Each row is where one point has got to under a steady rotation. How many steps took it there?
The counts run from 0 to 68.
[-19 -11   2  -8 -16   7 -22  33   7   1  -9  35   3  -8  28  24  14 -12
  -5   5   9   5  -4  29  -9 -23  -8  -1 -12 -10  20] => 41
[  2 -10 -20  37 -22  -7 -10  37   8 -15   7   3 -22   9  26   8  13  -7
 -12  32   5  -9 -10  29  14 -15  10  -9  15   2  -2] => 9
[-17  -5 -27  32  -3  -8 -27  23  27  -8  11   1 -19   6  25   6  12 -10
  -4  28  -6  -1 -28  28  15  -2  -7 -10   7 -13  10] => 7
[-10 -26  -9   3 -15  30 -10  25  16  -2   0  24   0  17  21  14   1 -19
  -3 -11   6   1  -5  32  -2 -19  18   2   2 -16  -3] => 35
[-26 -29  -5   1 -24  11 -10  40  19   2 -17  27  16   8  10  13  -3 -11
  -3  15   0  13  -9  22   2 -33   9  -1  -6  -4  -1] => 37
[  1   9 -20  13 -11  22 -30  44   7   3  10  31  -2   6  27  11  -1 -10
  -2  12  22  -3  -3  29  -3 -17  21  -9  13  -1   8] => 14
[ -2  -7 -10   4  -7  30   0  58  16   3   3   4  -7   7  35  22  -2 -21
  23  10  11  -4   3  28  -5 -12   9 -18   5 -15   1] => 52
[-22 -26  -6  23 -10   2   1  24  26 -11  -5  12 -12   7  23   0   3 -17
  -6  12  19 -11 -20  36  32  -6  -7  -1  11 -14  13] => 28
[-15 -11 -19   6 -15  29 -16  36  29  -1  -1  28   6  20  22   8  -1 -29
   1   4  11  -2 -16  22   7  -8  16  -7  -6 -28   8] => 34
[ -5   0 -11  30 -17 -13 -19  45   8   0  15  21 -14   8  20   2  -2  -5
 -16  26   6  -6 -10  12  19 -10   2  -1  11  -5   2] => 10
[-21   3   9  -2 -13   3 -27  23  12  -4 -20  22   0   4  27   6   2   4
   5  18  18   0 -22  42  -8 -27  -2   9   0   1  35] => 21
[-11  -5  -8  23   0 -12 -40  22  18 -12 -12  10   9  10  20   9  25  -7
 -17  18  13  -8 -16  30 -12 -11 -18  -9  -5  -7  30] => 2
[ 10  -5  -9  32 -11  -8  -8  51  12   2   2  -7  -1  14  21  10  20  -9
  -3  19   5   0  -9  22  -2  -2 -13 -16   0 -12   9] => 68
[ -3  -5  -8   5 -10  30  -4  43  22  -8  -5  15   2   6  36  14  -6 -21
  15   1  -8   7  11  27  16 -18   5  -9  13  -8   7] => 53
[ -5   3  -9  12 -13  21 -34  37  10  -2  -6  28 -14  11  16   8 -12  -6
  -3  13  12  -5 -15  20  -4 -11  27   1  11   9   9] => 15
[-23  -1   7  11   2  12  -7  21  20 -10   3  16 -16   6  41  14   1 -15
  -3  11   1  -3 -30  38  13   1 -10   5   0  -7  22] => 25
[-22 -24 -12  -4 -18 -11 -17  28  15  -4 -21  37  11   1  23  17   9 -16
   2   9  19  -1  -4  28  -2 -27   1   8 -14 -19  12] => 39
[-16   1 -10  -3  -4   9 -16  13  27  -9   6  22 -18 -12  33  18  12 -16
  12   8 -10   0  -6  31   9 -21 -16 -16  -7 -18  20] => 44
[-16 -15 -12  28  -7 -10 -13  23  23 -15 -10 -11   6   6  22  14  20 -13
   4  17  -6   0  -9  34   8  -5 -28 -10   6 -18  12] => 66
[ -9 -11   8  -3 -15   2 -25  34  19  -6 -26  -6  30  14  23   5   2  -4
  14   9   6   2   0  33 -16 -25 -18  -6   2   1  13] => 59
[ -1  -4 -24  29 -23  -7 -23  36  13   5   1  18  -8   2  26  -5  -6  -9
 -10  29  22  -7   0   7  16  -9  12 -12   9  -6  -1] => 11
[-29  -6 -15   2  -9   7 -22  17  12 -13  -8  22  -1  17  35   1  -3  -6
  -4  17  14  -2 -14  46  -5 -18   4  11  11  12  15] => 19
[-16 -12  -3   0 -25   2 -10  45   8  -8 -28   4  29  17  26   7  -6  -8
   8  14   2   4   4  37  -2 -25  -4  -5   0   2  16] => 58
[ -1 -18  -6  13 -23  19 -12  29  28  12  -1  27   3  12  21   5  -5 -27
  -2   7  18  -3 -12  15   8 -16   0 -12  -4 -28  11] => 33
[-21   7   6   4 -14  -4 -19  22  10  -6 -17  23   6   5  24   7  -5   0
  -3  18  19  -4 -25  46  -5 -23   0  10  -1  11  15] => 20
[-18 -22 -10   2 -17  19 -12  33  13  -8  -7  36  -9  12  15  10  -6 -17
 -14   9  -8   8 -15  32  -3 -22  16  -1  -3   1  -1] => 36
[ -7   3 -26  35  -8  -4 -23  21  15 -10  12  11 -17   0  22   5  10  -8
 -20  21  -3   1 -20  34  11  -8  -3 -10  10  -6   7] => 8
[-22 -14  -6  12  -5   7   2  41   9 -10  11   0 -17  -9  36  25  16 -11
  20  21   2  -4 -10  27  14 -11 -12  -7   2  -4   8] => 47
[  2  10  -7  27 -10   1 -31  32  17 -11   3   5 -28  11  27  14  14  -6
 -11  12   0   2 -25  26   7 -10 -17 -12  -1 -20  20] => 5
[-27  -1 -25   1 -16  22 -33  11  24 -13 -16  23   6   5  28  -3  -4   7
  -7  22  14  -6 -22  34   1 -20  10   7  13  10  15] => 18
[ -2   8 -22  22 -16   1 -33  31  16   7  10  39  -3  11  23  -1   0  -8
   7  16  28 -13   7  19  -3 -11   8  -6  10  -9   2] => 13
[ -8 -21  -2  26 -12  11   6  35  12  -1   8  20  -5   6  29   8   7 -19
   0  16  25  -6 -12  22  26   2   3  -2  10  -9  16] => 30
[-28 -13 -11   8   5   0 -18  20  17 -15   4   5  -5  -4  31  18  11 -12
  10   8 -10   4   0  35   2 -11 -12  -7  -8  -5  20] => 45
[-11   2  -8  21 -15 -21 -43  16  21  -1 -17  -1  15   9  24  -4  -1   2
 -14  10  -1  -2 -15  35  -8 -17 -13  -1   3  -9  19] => 1
[ -7 -23  -8   1 -19   7  -7  38  11 -10 -19  -2  27  13  27   5  -4 -12
   8   4  10  12  -1  31   1 -16   0   0   6   4  -1] => 57
[-17  -2   4  16  -9  -6   6  37  13  -9   7   3  -7 -14  35  21   8  -6
  24  16  -3 -11  -1  32  24 -15 -10  -7   6  -6   6] => 48
[-11 -20  -8  31  -4 -11  -7  33  23  -8  -1 -15   6   5  30  15  32 -17
  -2  18  -6  -5  -1  37   4 -13 -14 -10   3  -9   8] => 67
[-20  -2 -18   4 -20  16 -31  27  26 -15  -2  28 -18   9  17   6 -18  -5
   1  15   6  -4  -8  29   1 -21  30  -7   4   1  11] => 16
[-10 -27 -19   5  -5  23 -11  29  29  -8 -15   6  33   3  31   8 -21 -13
  14   6  -2  -2   3  37   0  -6   4 -12   5   0   2] => 55
[-28  -9  16  13  -2  14   3  21  19  -6   3  15 -32   7  24   7  -3 -11
   0  27   9   0 -29  41  18 -15  -7   2   5  -5  19] => 26
[ -7  -7   9  18 -24  11 -12  39  10  11   2  26 -10  14  17  12  -8 -13
  11   4  26  -3 -12  13  12 -11   9  -4  -1 -17  14] => 32
[-21 -24   1  24  -4   8  -3  19  17  -5  -3  12 -15  11  28  -3  -8  -3
  -3  16   6  -7 -24  28  14 -12 -12  -8   8 -13  23] => 27
[-21   7  -3  -4  -7   2 -21   1  20  -7 -15  36  -7   3  32   7   5  -5
   1  14  23  -7 -37  40   3  -2 -15   3  -6 -12  39] => 23
[-19   2   7  13   1   9 -10   2  20 -10   7  24 -19  13  32   9   8 -17
  -4   5  19 -12 -27  44   1   2  -5   1  -1 -13  33] => 24
[-15 -14   1  14  -6   4 -23  29  28  -7 -10 -11  -2  10  20  12   9 -10
  -3   9 -22  11 -16  40  -2 -12 -26  -4  -2 -20  21] => 64
[ -5 -14   8  14 -16  19  -2  44  10   7   3  20  -5  19  28   2  -1 -20
   7  11  27  -3 -11  19  10  -2   6   2   3 -16   7] => 31
[ -2  -9 -14  17  -1  18  -1  42  17  -7   7  14   5   0  36  17  -2 -22
  29  11   9   0   8  26   9  -2   1  -9  13  -9   9] => 51
[-24   0   2  -6  -5   6 -17  31  10  -1   0  32  -2  -2  31  33   5 -19
  12  12  -2   7 -12  36  -5 -30  -9   5 -16 -13  22] => 42
[-12 -19  -4  -8   2   3 -24  26  23  -8 -26   1  10  20  30  15  18 -16
  -4   2   0  13  -3  32 -18  -7 -19  -4 -11 -21  33] => 61
[ -5 -22 -16   6 -16  23 -16  35  18 -15 -13   1  26  12  27  10  -4 -17
  13  10   6   4   4  38  -8  -9  -1 -12   9   0   3] => 56
[-28   6   5   0  -9   6 -22  26  13 -12  -7  26  -3  -6  25  38  11 -11
  13   9 -10   7  -4  28   3 -29 -18  -5 -12 -16  21] => 43
[-16  -9   4  11 -20 -16 -43  21  21  -9 -27 -14   5  11  10   3  -3  -6
 -21  14  -4   3 -17  31  -7 -19 -15   7  -1  -3  17] => 0
[ -8   4 -18  30  -5   0 -36  29  31 -13   1   5 -22  11  22  -4   9  -6
 -13  17  -9  -6 -23  32  12  -5 -11 -15   6 -19  17] => 6
[-16 -23  -5  15   1  -8 -20  14  21 -19 -13  -7   2  13  26   6  11  -5
  -2  18 -23   5 -13  33   2 -17 -27 -13   5 -12  11] => 65
[-12 -11  -8  17 -24   5  -4  31  30 -11  -5  14  -1  -5  37  19   1 -23
  22  23  11 -14   2  22  26 -10 -16  -4  13 -20  11] => 49
[ -5   0  -4  28 -11 -15 -36  23  13  -4  -4  12   2  17  18   6  28  -8
 -15  15  17   2 -18  40  -7 -13 -16   3  -3 -15  38] => 3
[-23 -17  -8  16  -1   5   8  25  11  -8   2  12 -12 -15  40  24  26 -15
  12  22  -7   7  -4  50   7 -18 -13   8   4  -3  11] => 46
[-19 -14  -7   2 -17   3 -16  17   6  -2  -6  35  18  -5  22  22  28 -15
  -1  17  19  -2   5  33 -12 -29  -5   5 -11 -18   9] => 40
[-12  -9   1   6  -5  -5 -31  30  24  -4 -23   2  30  16  27  16   6 -12
  11  15  10   3   1  30 -17 -17 -18 -14  -7 -21  21] => 60
[-23   9   8   1 -16   8 -28  11  21  -5 -18  27   2   8  28   6  -4   1
   9  22  19  -7 -27  32   0 -17 -15   0   9 -11  38] => 22
[-30 -27   0  -5 -38   2 -11  33  11  -9 -11  29  14  -2  16  17  -3 -10
   1   2   1  -1  -9  31  -1 -32  -3   2 -10 -15   3] => 38
[ -3  -3   4  -1   6   4 -22  26  25 -10 -11  -8   9  19  26  19  12 -10
  -6   1   8  11 -21  45 -28  -5  -8  -7 -10 -18  30] => 62
[ -3  -7 -15  17  -7   6   4  38  17  -9   1  13   6   3  41  11   8 -12
  18  22   6 -12   5  19  14  -5 -10 -15   7 -14   3] => 50
[ -4   3 -28  35 -24   8 -34  35  21   2   8  31   0  11  19   9   1 -12
   0  25  25 -11   4   5   2 -12  13  -8   8 -16  15] => 12
[ -7 -11  13  12   6   0 -18  33  12 -14 -12 -14   0  18  34  19  11 -14
 -12   6 -19   9 -18  39 -19 -17 -16 -13  -7 -11  19] => 63
[-17 -10 -17   2 -10  18 -31  16  27  -7  -8  38   2  -2  22  -3 -12   3
  -5  20   3  -9  -8  35   8 -25  13  -7   4   5   9] => 17
[  1  17   1  19   3  -6 -32  28  16   0   5   7 -10  18  19  15  21  -9
 -21  19   3   2 -24  34 -15  -5  -4   3  -8  -4  26] => 4
